In the data rows, the value 500 means zero.
Here are some rows, each followed by its group. Rows of different groups can look alike.
594,496,553,556,601,539,494,458,442,571,388,367,424,660,607,378,401,428,453,394,400,494,564,500,602,558,621,514,441,615,461,318,497,573,549,401,613,388,384,432,608,497,441,462,447,462,515,447,500,519,556,615,639,557,561,508,370,540,463,556,462,441,440,433 Q112
468,601,553,556,519,552,494,556,556,556,421,494,538,437,608,398,406,425,461,391,395,498,564,500,602,563,621,518,442,615,470,322,499,580,551,405,435,668,503,491,355,556,337,484,506,424,395,557,500,486,471,499,523,675,561,407,601,427,527,480,467,325,485,581 Q457
500,411,322,323,592,697,617,464,522,643,624,490,431,374,399,491,438,493,291,451,458,310,324,442,437,440,465,461,370,671,566,631,474,650,558,475,609,394,384,432,611,497,422,464,447,457,502,447,500,526,521,557,519,440,442,411,485,591,555,519,363,441,472,542 Q112
370,456,380,615,370,499,617,674,332,493,518,422,454,498,533,648,484,386,535,588,484,406,624,674,327,653,436,641,601,444,457,655,471,418,535,506,615,390,384,432,618,497,425,461,447,466,510,502,500,524,669,615,533,440,442,641,546,593,394,500,661,558,394,297 Q112
651,460,495,381,428,424,494,486,649,478,527,493,669,518,416,557,605,606,591,582,601,563,444,384,492,428,423,452,611,501,619,548,579,382,526,363,367,453,562,669,590,378,552,508,447,466,628,393,443,356,417,326,601,557,442,419,378,614,452,458,412,558,580,491 Q787
618,493,553,556,602,528,494,457,435,567,382,365,428,646,610,414,407,426,454,399,399,502,564,558,602,565,622,284,472,558,457,472,524,668,510,567,434,659,503,491,346,556,332,490,506,428,399,557,500,486,479,499,462,557,561,541,426,459,572,564,392,441,397,467 Q457
659,480,495,381,427,417,494,483,657,480,533,489,665,540,411,541,609,607,576,585,607,573,444,384,492,390,421,477,365,671,563,646,475,661,574,474,535,604,562,432,416,437,457,557,506,553,437,666,385,554,413,499,374,498,442,372,446,500,407,532,484,558,539,597 Q428
354,470,380,556,364,495,617,681,328,498,525,423,468,486,529,646,477,386,515,590,487,376,624,674,327,646,437,487,574,501,491,408,571,473,543,475,623,396,384,432,467,675,509,264,447,389,566,447,500,428,682,442,473,440,442,621,546,585,477,490,508,441,404,376 Q248
604,494,553,556,598,533,494,460,441,569,394,374,426,641,614,374,403,429,459,398,405,481,564,500,602,560,616,438,546,331,450,553,619,484,395,415,434,511,503,491,441,497,624,574,506,487,396,502,673,617,514,673,660,440,620,498,445,481,632,471,525,616,423,424 Q243
369,473,380,556,370,491,617,677,332,488,515,425,470,506,530,662,482,396,528,587,486,394,624,674,327,643,440,467,483,501,467,516,550,581,405,565,374,453,562,669,587,378,548,515,447,468,612,393,443,360,428,442,521,498,442,639,610,689,431,593,630,383,372,289 Q787
377,478,380,615,367,489,617,677,332,502,521,420,464,487,528,646,476,386,521,584,494,393,624,674,327,651,439,423,412,501,440,411,509,636,437,563,537,597,562,432,418,437,462,574,506,566,440,666,385,550,501,499,350,440,442,648,586,524,358,707,662,500,305,367 Q428
457,592,495,439,400,386,494,454,507,399,499,645,395,415,420,543,609,613,586,577,614,576,444,384,492,405,420,448,391,501,534,449,585,469,496,540,611,391,384,432,614,556,434,442,447,469,504,447,500,522,627,557,507,440,442,454,654,340,532,453,485,441,548,600 Q112
364,473,380,615,380,497,617,683,335,489,506,431,461,497,525,651,483,388,531,582,478,401,624,674,327,657,441,526,485,615,662,487,554,499,451,547,550,607,562,432,416,437,441,570,506,568,424,666,385,563,579,442,356,381,442,693,496,566,290,670,627,441,342,462 Q428
654,464,495,381,428,415,494,491,654,482,536,483,667,524,414,563,607,609,588,586,605,610,444,442,492,416,435,444,545,331,458,557,623,483,391,413,376,459,562,669,582,378,543,523,447,468,614,393,443,357,408,442,566,557,382,466,547,521,489,536,502,441,574,444 Q787
479,340,610,556,591,420,310,377,508,354,640,605,589,602,414,554,602,608,589,576,602,582,444,384,492,404,425,485,478,501,472,690,459,437,128,488,536,548,681,550,577,616,527,582,801,751,617,447,500,491,417,268,412,322,382,515,518,474,677,615,550,558,645,452 Q171
480,338,610,556,583,440,310,385,526,367,635,602,589,590,415,566,601,604,599,591,607,577,444,442,492,419,418,514,471,444,422,581,582,433,478,593,613,391,384,432,616,497,422,458,447,482,502,502,500,525,407,557,486,498,561,546,500,415,477,396,563,558,556,451 Q112
497,342,610,556,587,420,310,373,517,358,624,596,594,580,419,548,607,608,583,574,609,607,444,442,492,409,425,432,611,558,509,371,525,577,518,431,439,509,503,491,439,497,639,564,506,495,377,502,673,632,440,384,380,557,501,485,379,390,560,426,480,558,616,622 Q243
489,426,322,323,581,702,617,474,513,657,619,489,423,377,401,470,441,491,289,438,445,332,324,500,437,447,452,574,467,615,482,483,503,414,415,503,373,460,562,669,589,378,571,509,447,468,607,393,443,349,356,499,597,440,382,463,519,665,549,530,423,383,486,543 Q787
504,343,610,556,585,432,310,369,521,346,618,604,595,580,416,538,612,602,577,582,595,559,444,384,492,407,429,511,479,444,419,583,583,432,494,609,439,496,503,491,446,497,637,560,506,493,388,502,673,627,435,499,526,440,561,515,428,461,514,431,618,558,652,512 Q243
480,336,610,556,580,445,310,358,510,346,644,604,590,590,415,550,605,613,591,583,611,559,444,384,492,414,420,514,438,615,470,326,501,579,548,406,610,393,384,432,609,497,428,466,447,470,507,502,500,523,372,499,518,498,442,487,420,405,426,397,417,325,586,549 Q112
461,602,553,498,401,391,494,437,505,386,490,659,389,419,412,542,605,612,585,581,602,603,444,384,492,408,426,447,396,501,534,446,579,475,494,538,372,464,562,669,586,378,552,517,447,479,622,393,443,355,491,499,509,440,322,454,572,390,556,462,460,441,509,546 Q787
447,608,495,439,401,379,494,442,511,398,488,642,402,424,417,548,608,608,577,581,609,569,444,384,492,415,424,514,482,444,414,580,586,453,478,620,426,502,503,491,437,497,631,571,506,501,386,502,673,628,556,557,443,322,501,450,605,308,556,407,588,558,566,543 Q243
654,462,495,381,431,408,494,476,660,474,525,488,673,522,421,545,608,600,583,575,609,595,444,442,492,416,432,497,481,501,473,696,465,446,129,499,438,504,503,491,442,497,626,567,506,497,398,502,673,632,473,499,496,440,501,386,537,452,398,428,521,674,582,540 Q243
478,422,322,264,595,695,617,458,518,664,623,489,428,376,397,473,443,497,299,451,449,311,324,442,437,443,460,577,436,331,399,533,208,533,635,522,531,602,562,432,421,437,457,577,506,564,436,666,385,559,479,499,419,440,442,583,480,515,472,577,548,616,464,581 Q428
438,596,553,498,403,387,494,448,507,389,503,647,388,422,418,546,610,601,589,587,604,576,444,442,492,413,429,404,427,501,429,409,509,639,446,562,534,544,622,550,561,616,527,574,801,758,614,447,500,501,469,442,498,322,322,469,633,366,542,538,485,441,601,466 Q171
613,507,553,556,600,535,494,463,448,564,387,379,428,646,608,395,406,429,463,384,395,507,564,558,602,548,615,530,625,331,193,573,552,362,609,576,385,454,562,669,584,378,566,509,447,476,619,393,443,357,425,499,606,675,561,576,478,653,619,537,498,558,441,214 Q787
455,608,553,498,517,533,494,554,560,551,397,496,549,433,608,388,408,421,455,398,393,545,564,558,602,559,622,630,592,444,457,655,473,411,544,517,438,507,503,491,433,497,631,573,506,508,383,502,673,627,603,615,614,616,740,409,527,493,609,420,622,674,504,476 Q243
664,456,495,439,426,424,494,489,649,476,538,476,672,528,420,560,604,605,580,584,608,580,444,384,492,403,427,327,507,444,561,537,595,563,453,372,425,508,503,491,448,497,642,557,506,496,387,502,673,631,489,557,567,498,442,452,473,406,467,483,516,500,647,568 Q243
356,466,380,556,367,495,617,684,340,473,521,429,457,505,532,640,483,388,521,585,484,399,624,616,327,646,439,539,548,615,547,524,422,467,455,606,532,603,562,432,418,437,454,568,506,569,438,666,385,559,554,442,466,381,501,663,519,541,237,558,643,558,324,421 Q428
461,608,553,556,529,556,494,551,561,575,411,503,545,440,612,409,407,429,457,391,400,507,564,500,602,578,634,380,336,387,586,528,460,481,356,555,432,512,503,491,433,497,643,574,506,496,385,502,673,623,502,615,529,498,561,380,598,426,557,452,540,616,458,546 Q243
431,608,495,439,410,380,494,431,507,394,505,644,390,415,415,548,605,609,576,584,607,574,444,384,492,406,425,467,454,501,610,346,461,529,363,473,433,666,503,491,361,556,336,487,506,429,400,557,500,487,525,442,374,440,382,448,575,334,562,393,530,441,542,689 Q457
606,493,553,556,601,550,494,471,436,568,379,373,424,646,607,383,411,426,454,391,400,529,564,500,602,550,613,505,535,501,427,402,498,423,569,505,434,653,503,491,356,556,341,499,506,425,405,557,500,481,558,499,477,498,620,558,405,494,565,528,437,441,480,525 Q457
458,600,553,498,528,543,494,561,554,558,405,489,549,444,609,391,408,427,450,388,408,524,564,500,602,564,610,516,632,331,187,575,554,352,604,593,609,385,384,432,612,497,433,469,447,461,517,447,500,527,541,615,663,616,620,463,650,494,512,431,526,558,520,312 Q112
455,613,553,498,402,377,494,434,514,398,510,643,396,404,417,562,612,606,577,578,608,608,444,442,492,420,423,341,509,444,566,524,600,566,447,360,538,538,681,550,567,616,529,577,801,763,628,447,500,503,569,384,603,381,322,363,573,387,416,551,449,500,591,493 Q171
641,460,495,381,428,420,494,491,650,454,535,483,668,526,412,554,614,605,585,585,602,577,444,442,492,392,431,286,464,558,453,460,518,667,513,569,539,602,562,432,423,437,442,572,506,572,428,666,385,560,420,499,386,557,442,397,510,456,312,623,498,441,540,520 Q428
491,340,610,556,585,453,310,377,519,366,638,592,589,583,419,540,609,606,582,579,601,580,444,442,492,391,422,282,455,558,450,468,525,667,509,576,541,541,681,550,563,616,540,583,801,760,629,447,500,500,373,268,414,498,442,541,526,481,558,645,406,441,661,419 Q171
597,500,495,556,597,538,494,452,445,563,392,375,422,645,608,394,408,429,451,396,403,506,564,558,602,559,619,523,547,615,547,527,417,456,453,600,527,596,562,432,425,437,443,571,506,568,443,666,385,556,492,557,373,440,620,622,357,582,420,637,521,616,342,448 Q428
374,477,380,615,386,489,617,679,326,513,507,424,464,491,532,647,483,387,529,588,483,386,624,674,327,646,445,503,481,444,429,575,578,451,469,614,430,505,503,491,441,497,635,569,506,495,391,502,673,629,670,615,451,381,561,602,567,467,563,593,707,558,400,413 Q243
460,611,553,556,520,542,494,556,555,554,408,495,545,431,605,393,406,425,464,402,404,516,564,558,602,557,623,451,539,331,452,548,621,487,402,412,535,542,681,550,572,616,530,574,801,753,631,447,500,503,449,557,662,498,442,361,578,588,661,586,497,558,536,373 Q171
377,477,380,556,373,498,617,663,336,494,517,429,461,496,533,645,477,391,521,585,489,398,624,616,327,649,428,459,387,387,647,416,339,631,547,592,535,545,681,550,570,616,534,582,801,763,611,447,500,500,609,326,489,440,382,706,572,573,617,684,617,500,471,349 Q171
455,594,553,439,402,389,494,448,510,387,501,652,392,436,413,542,606,608,587,588,615,582,444,442,492,397,434,346,495,444,565,548,589,557,444,362,620,400,384,432,460,675,512,267,447,389,578,447,500,424,603,557,515,440,382,435,537,374,516,300,338,500,529,601 Q248
485,347,610,556,591,430,310,376,518,376,638,609,593,590,421,549,610,601,584,579,614,588,444,442,492,426,429,637,604,444,443,663,464,421,547,505,541,543,622,550,553,616,524,576,801,763,625,447,500,498,417,268,481,440,442,545,448,580,563,484,553,616,687,493 Q171
498,421,322,323,599,703,617,471,513,659,626,500,431,370,397,461,442,497,286,449,441,313,324,442,437,437,464,449,459,501,608,335,456,536,385,465,608,387,384,432,607,556,439,465,447,471,496,447,500,523,532,557,469,381,382,498,476,566,435,558,378,383,439,648 Q112
493,333,610,556,574,446,310,377,518,353,635,597,592,589,415,565,602,608,589,582,604,592,444,384,492,413,434,484,764,558,251,498,591,566,516,499,618,392,325,432,463,675,519,269,447,392,583,447,500,420,409,384,490,557,501,514,394,498,626,429,386,441,544,432 Q248
456,606,553,498,401,374,494,454,508,395,501,652,388,422,417,556,609,603,584,580,601,592,444,442,492,422,428,614,729,558,508,442,544,449,480,397,545,539,681,550,570,616,529,570,801,756,620,447,500,500,472,326,588,381,382,425,530,480,482,536,502,558,642,497 Q171
499,339,610,556,584,430,310,378,516,376,637,605,589,591,419,560,609,600,577,580,603,597,444,442,492,418,430,464,373,671,571,643,474,642,564,478,617,385,384,432,614,497,428,465,447,473,517,502,500,525,461,499,451,557,442,476,393,443,516,364,498,500,553,544 Q112
447,603,553,556,520,525,494,569,558,546,411,500,543,432,611,409,405,427,462,392,402,517,564,558,602,556,606,622,726,558,503,443,534,442,500,400,533,602,562,432,413,437,453,565,506,567,441,666,385,559,400,499,500,557,561,451,446,542,400,534,542,558,419,476 Q428
671,461,495,381,428,412,494,492,645,484,536,480,659,518,418,546,611,606,589,579,611,577,444,442,492,411,429,333,501,444,574,544,594,564,459,350,602,388,384,432,614,556,433,471,447,460,501,502,500,524,447,557,648,498,442,387,513,509,423,502,424,441,575,521 Q112
456,603,553,556,527,533,494,575,562,559,403,497,551,423,609,401,408,423,452,400,404,482,564,558,547,558,617,571,448,331,401,535,215,538,635,525,439,508,503,491,445,497,646,568,506,490,387,502,673,631,461,557,554,675,620,439,554,389,514,351,564,616,481,587 Q243
465,355,610,556,591,417,310,369,509,366,656,602,588,590,415,547,608,607,580,584,611,592,444,442,492,422,420,561,580,615,573,479,543,586,557,704,626,400,325,373,470,675,515,262,447,395,582,447,500,421,456,384,289,498,501,566,338,476,593,385,311,383,576,551 Q248
675,456,495,381,428,425,494,468,648,489,527,486,665,537,415,543,610,612,580,577,599,581,444,442,492,425,434,509,574,501,498,414,576,458,538,458,433,656,503,491,367,556,328,484,506,419,400,557,500,487,490,384,437,616,501,423,470,471,478,450,519,441,621,565 Q457
379,461,380,556,371,500,617,674,328,496,514,419,478,488,532,642,481,394,524,579,488,385,624,674,327,656,426,390,341,387,562,533,469,481,363,558,528,600,562,432,425,437,454,563,506,573,431,666,385,555,574,499,417,381,442,652,592,503,361,584,711,558,285,434 Q428
458,601,495,498,399,386,494,462,505,408,507,655,391,434,419,550,611,600,578,577,598,587,444,442,492,418,430,558,446,331,405,533,203,551,641,506,432,510,503,491,446,497,649,573,506,499,380,502,673,628,571,499,479,557,501,549,612,261,544,263,673,674,598,630 Q243
367,473,380,556,368,510,617,668,328,499,507,425,456,489,532,627,479,392,539,584,483,390,624,616,327,641,434,667,388,501,431,500,463,276,531,435,543,609,562,432,415,437,446,571,506,570,438,666,385,556,561,499,413,440,442,665,505,481,278,623,774,558,367,371 Q428
592,482,553,556,613,547,494,460,440,552,373,372,427,655,607,378,408,426,449,387,409,512,564,558,602,555,624,551,423,615,378,676,503,395,506,280,610,395,384,432,602,497,425,450,447,478,499,447,500,525,538,557,684,498,561,442,325,564,389,483,475,616,430,419 Q112
646,475,495,439,425,420,494,495,651,468,543,475,676,528,412,525,605,604,583,580,600,574,444,442,492,419,439,442,552,331,455,546,619,482,404,400,376,460,562,669,587,378,566,518,447,464,621,393,443,358,398,442,578,616,442,446,522,512,443,525,444,441,609,486 Q787
606,492,553,556,608,533,494,455,445,555,383,387,426,655,610,399,409,431,452,394,412,531,564,500,602,562,620,465,366,671,559,639,475,644,561,468,381,455,562,669,586,378,554,513,447,475,611,393,443,355,462,442,621,557,561,544,334,652,591,528,395,441,435,427 Q787
485,420,322,323,599,703,617,462,517,650,623,488,434,372,401,471,443,486,280,451,454,344,324,442,437,428,467,552,579,615,587,481,540,591,560,694,426,505,503,491,440,497,635,572,506,491,385,502,673,625,568,442,381,322,561,475,407,479,503,596,428,383,507,639 Q243
388,483,380,615,367,499,617,681,332,499,524,419,463,501,529,649,479,389,521,582,488,409,624,674,327,648,442,449,387,331,649,422,338,645,554,586,440,501,503,491,437,497,637,571,506,502,382,502,673,632,675,499,424,440,501,706,555,463,557,509,648,616,453,420 Q243
493,343,610,556,585,435,310,378,513,360,619,605,591,583,415,537,608,604,591,588,613,625,444,442,492,411,419,570,463,615,481,470,505,394,414,500,621,402,325,432,457,675,513,260,447,381,579,447,500,422,552,442,461,557,561,531,372,431,611,404,326,383,608,588 Q248
450,614,553,556,526,536,494,574,561,546,414,497,546,443,607,411,409,424,468,388,400,487,564,500,602,559,622,478,378,671,563,634,473,640,551,484,614,391,384,432,616,497,428,461,447,472,514,447,500,531,458,673,541,557,561,370,568,527,540,448,455,441,456,471 Q112
490,422,322,264,601,709,617,463,514,643,622,489,432,378,402,463,434,493,287,451,443,297,324,500,437,434,460,530,475,615,650,489,552,506,450,551,427,507,503,491,436,497,625,572,506,497,404,502,673,630,618,557,495,322,561,453,421,547,481,583,473,441,510,751 Q243
671,466,495,439,427,422,494,476,658,469,550,477,668,536,417,554,602,606,573,585,612,593,444,384,492,422,431,273,467,558,453,466,521,673,514,569,544,598,562,432,417,437,451,568,506,562,436,666,385,557,429,499,443,557,442,477,544,398,434,601,502,500,503,572 Q428
653,458,495,381,420,414,494,473,656,468,556,481,675,533,420,545,608,600,579,581,613,573,444,442,492,410,427,459,461,501,607,353,449,527,371,466,608,391,384,432,613,497,429,465,447,468,517,502,500,524,523,442,586,557,442,428,529,494,380,496,453,441,674,559 Q112
487,344,610,556,589,433,310,362,514,347,642,597,592,593,412,551,606,612,570,582,608,575,444,442,492,403,431,443,607,558,514,371,537,580,501,419,444,651,503,491,354,556,335,496,506,424,409,557,500,480,392,326,356,557,501,554,456,414,518,484,457,383,571,614 Q457
463,613,553,556,527,539,494,550,560,556,409,495,544,445,610,386,407,431,462,392,409,493,564,500,602,565,618,483,484,501,470,695,465,431,124,495,371,452,562,669,582,378,562,510,447,474,618,393,443,353,369,499,635,498,501,350,611,582,638,457,448,616,389,423 Q787
370,481,380,615,369,489,617,653,325,490,513,414,468,499,529,667,480,387,527,584,487,373,624,674,327,641,436,546,584,615,570,460,544,588,541,699,418,502,503,491,444,497,636,573,506,492,397,502,673,619,620,499,437,381,620,679,500,506,454,565,670,500,408,448 Q243
488,428,322,323,583,705,617,475,508,638,611,499,433,367,402,469,437,492,288,449,460,336,324,442,437,458,460,542,356,444,522,564,556,444,658,499,375,459,562,669,586,378,552,509,447,468,608,393,443,348,431,557,610,440,382,509,518,627,593,509,462,441,474,560 Q787
Which 5 groups are nearest to each row below, nearest first, going by the distance to the centre of the group?
488,415,322,323,594,703,617,467,514,652,608,497,427,372,403,467,439,487,297,447,449,332,324,442,437,445,462,452,621,501,608,558,582,370,528,363,378,462,562,669,587,378,551,512,447,481,612,393,443,358,455,442,586,440,442,485,444,724,531,542,373,500,523,526 -> Q787 Q112 Q243 Q428 Q457
459,602,495,498,403,392,494,452,508,384,498,644,395,423,418,549,602,608,600,586,610,585,444,442,492,396,437,538,572,615,575,477,528,594,559,693,436,669,503,491,370,556,338,486,506,419,396,557,500,484,528,442,333,557,561,469,560,343,408,386,467,500,559,640 -> Q457 Q243 Q248 Q428 Q112
391,482,380,556,378,479,617,676,331,505,526,423,462,491,529,648,479,384,519,588,486,391,624,732,327,657,435,425,588,615,526,595,604,496,431,510,429,506,503,491,439,497,637,560,506,493,394,502,673,624,652,499,410,381,561,565,476,581,346,575,656,674,373,328 -> Q428 Q243 Q112 Q787 Q457
610,507,553,556,605,533,494,457,446,562,384,376,420,646,609,408,405,431,448,390,407,505,564,500,602,563,618,610,458,501,574,612,341,393,436,525,380,463,562,669,602,378,557,511,447,465,624,393,443,349,465,442,592,557,620,597,375,614,533,492,452,616,434,425 -> Q787 Q112 Q243 Q457 Q428
666,456,495,381,428,421,494,474,649,461,532,484,671,520,417,547,603,608,589,573,599,570,444,384,492,414,421,667,386,501,434,492,459,280,521,433,542,544,681,550,568,616,546,574,801,756,622,447,500,492,515,384,662,557,442,442,511,479,489,600,497,500,760,510 -> Q171 Q787 Q112 Q243 Q457
652,470,495,439,420,421,494,475,656,476,536,483,660,518,419,550,609,610,583,578,605,570,444,442,492,419,426,352,508,444,572,535,596,562,451,362,539,546,622,550,557,616,529,583,801,760,627,502,500,497,415,326,556,498,382,425,518,545,591,628,459,383,679,488 -> Q171 Q787 Q112 Q457 Q243
438,608,553,439,408,376,494,447,518,403,503,645,386,418,415,563,602,609,585,581,607,597,444,384,492,413,422,460,400,331,657,428,341,633,541,584,545,544,622,491,565,616,523,576,801,763,619,447,500,505,562,326,410,381,322,529,621,353,674,496,456,500,627,586 -> Q171 Q243 Q457 Q112 Q248
675,454,495,439,423,421,494,477,653,471,521,496,675,529,417,539,606,608,581,579,603,583,444,442,492,410,427,391,458,444,409,444,465,413,443,392,373,463,562,669,587,378,563,507,447,473,624,393,443,356,397,384,570,616,382,450,567,501,456,569,443,500,620,421 -> Q787 Q112 Q171 Q457 Q243
440,606,553,498,407,373,494,452,510,405,523,646,388,421,418,545,610,601,591,578,608,595,444,442,492,426,423,523,628,331,193,563,548,350,619,572,371,456,562,669,592,378,567,517,447,476,623,393,443,351,334,442,507,498,442,529,699,465,575,391,574,616,588,418 -> Q787 Q171 Q243 Q112 Q248
457,600,553,556,524,540,494,571,556,558,397,496,547,444,608,398,408,429,454,392,406,509,564,500,547,571,619,500,759,558,245,517,585,567,521,490,611,400,325,432,463,675,512,249,447,380,571,447,500,426,474,615,633,616,620,361,561,525,601,441,362,383,532,478 -> Q112 Q248 Q457 Q787 Q243
497,438,322,264,588,701,617,465,514,646,595,490,434,362,401,463,432,498,293,449,455,313,324,500,437,438,461,440,390,501,534,476,586,479,496,538,613,396,384,373,463,675,526,257,447,390,571,447,500,423,616,557,511,381,382,481,484,590,536,509,355,325,467,666 -> Q112 Q248 Q787 Q243 Q457
484,361,610,556,580,437,310,378,516,359,645,599,597,589,419,548,607,612,585,584,608,599,444,442,492,408,413,696,602,501,449,530,601,525,536,633,379,458,562,669,584,378,566,499,447,478,614,393,443,354,329,384,400,557,561,619,457,561,580,500,431,383,573,456 -> Q787 Q248 Q112 Q171 Q457
Which 5 groups are nearest to each row below, nearest first, going by the average distance to the group's rows?
451,601,553,498,406,394,494,436,519,390,490,647,405,421,418,561,608,610,594,581,604,552,444,442,492,403,435,393,399,444,615,528,498,531,454,438,428,499,503,491,449,497,622,564,506,494,396,502,673,632,559,557,525,440,442,443,593,313,522,379,561,616,509,656 -> Q243 Q457 Q112 Q171 Q248
498,355,610,556,579,431,310,378,524,349,639,600,603,595,417,551,605,601,586,587,605,595,444,384,492,405,435,447,615,501,613,561,576,379,531,364,607,391,384,432,618,556,434,458,447,470,499,447,500,530,477,442,526,440,442,499,328,517,384,378,528,558,605,567 -> Q248 Q112 Q457 Q171 Q243
614,500,553,556,597,550,494,455,420,555,386,365,419,653,608,388,403,433,456,389,402,495,564,500,602,555,623,510,536,501,431,393,488,409,582,497,534,601,562,432,417,437,447,569,506,571,435,666,385,552,532,557,504,498,620,608,349,522,398,663,519,558,418,423 -> Q457 Q428 Q112 Q243 Q787
Which 5 groups are nearest to each row below, nearest first, going by the distance to the group's nearest row?
455,609,553,556,531,527,494,566,556,567,408,495,546,441,605,401,408,433,444,390,405,498,564,558,602,562,625,510,534,501,432,391,502,431,562,500,625,400,325,432,467,675,514,259,447,391,580,447,500,424,546,557,579,675,620,415,550,478,575,405,385,383,526,534 -> Q112 Q457 Q243 Q428 Q248
454,612,553,498,396,362,494,433,510,392,502,649,395,432,423,554,611,604,569,583,609,587,444,384,492,400,420,471,474,501,477,510,550,569,406,560,608,381,384,432,607,556,423,461,447,468,514,447,500,516,562,615,484,440,442,468,584,383,445,429,502,500,576,529 -> Q112 Q248 Q243 Q787 Q457
680,475,495,439,427,439,494,497,654,485,540,487,675,522,416,544,609,612,598,580,600,558,444,442,492,413,429,445,600,558,512,367,527,570,499,430,379,457,562,669,591,378,552,520,447,466,606,393,443,357,352,442,496,616,442,479,496,592,421,521,411,383,633,511 -> Q787 Q112 Q457 Q243 Q428
498,415,322,323,584,706,617,455,515,646,607,490,433,367,396,453,432,497,284,451,447,309,324,500,437,439,459,436,595,558,508,377,534,578,503,430,531,605,562,432,419,437,459,568,506,572,430,666,385,556,423,499,389,263,382,462,462,559,389,595,442,500,426,580 -> Q112 Q428 Q243 Q787 Q457
373,471,380,556,369,499,617,685,338,486,532,422,468,489,532,631,483,396,518,580,485,386,624,674,327,647,430,387,466,444,406,446,465,412,428,382,614,402,384,432,606,556,429,457,447,462,499,447,500,521,658,615,535,498,382,611,593,530,384,527,646,500,382,286 -> Q112 Q248 Q428 Q243 Q787
377,476,380,556,379,501,617,669,327,485,533,421,468,501,529,669,481,386,533,585,485,365,624,674,327,667,435,399,508,501,590,493,566,526,513,379,441,645,503,491,362,556,343,486,506,417,408,557,500,483,489,499,424,498,382,559,527,550,527,560,648,500,395,452 -> Q428 Q248 Q243 Q787 Q112
Which 4 groups are nearest to each row below, nearest first, going by the distance to the group's nearest row?
448,609,553,498,388,380,494,453,507,407,490,642,397,432,419,539,608,609,579,587,615,561,444,442,492,401,421,701,602,501,439,536,590,534,546,627,614,401,384,432,465,675,495,272,447,384,572,447,500,421,612,557,437,440,501,478,585,365,552,404,379,441,534,604 -> Q112 Q248 Q243 Q787
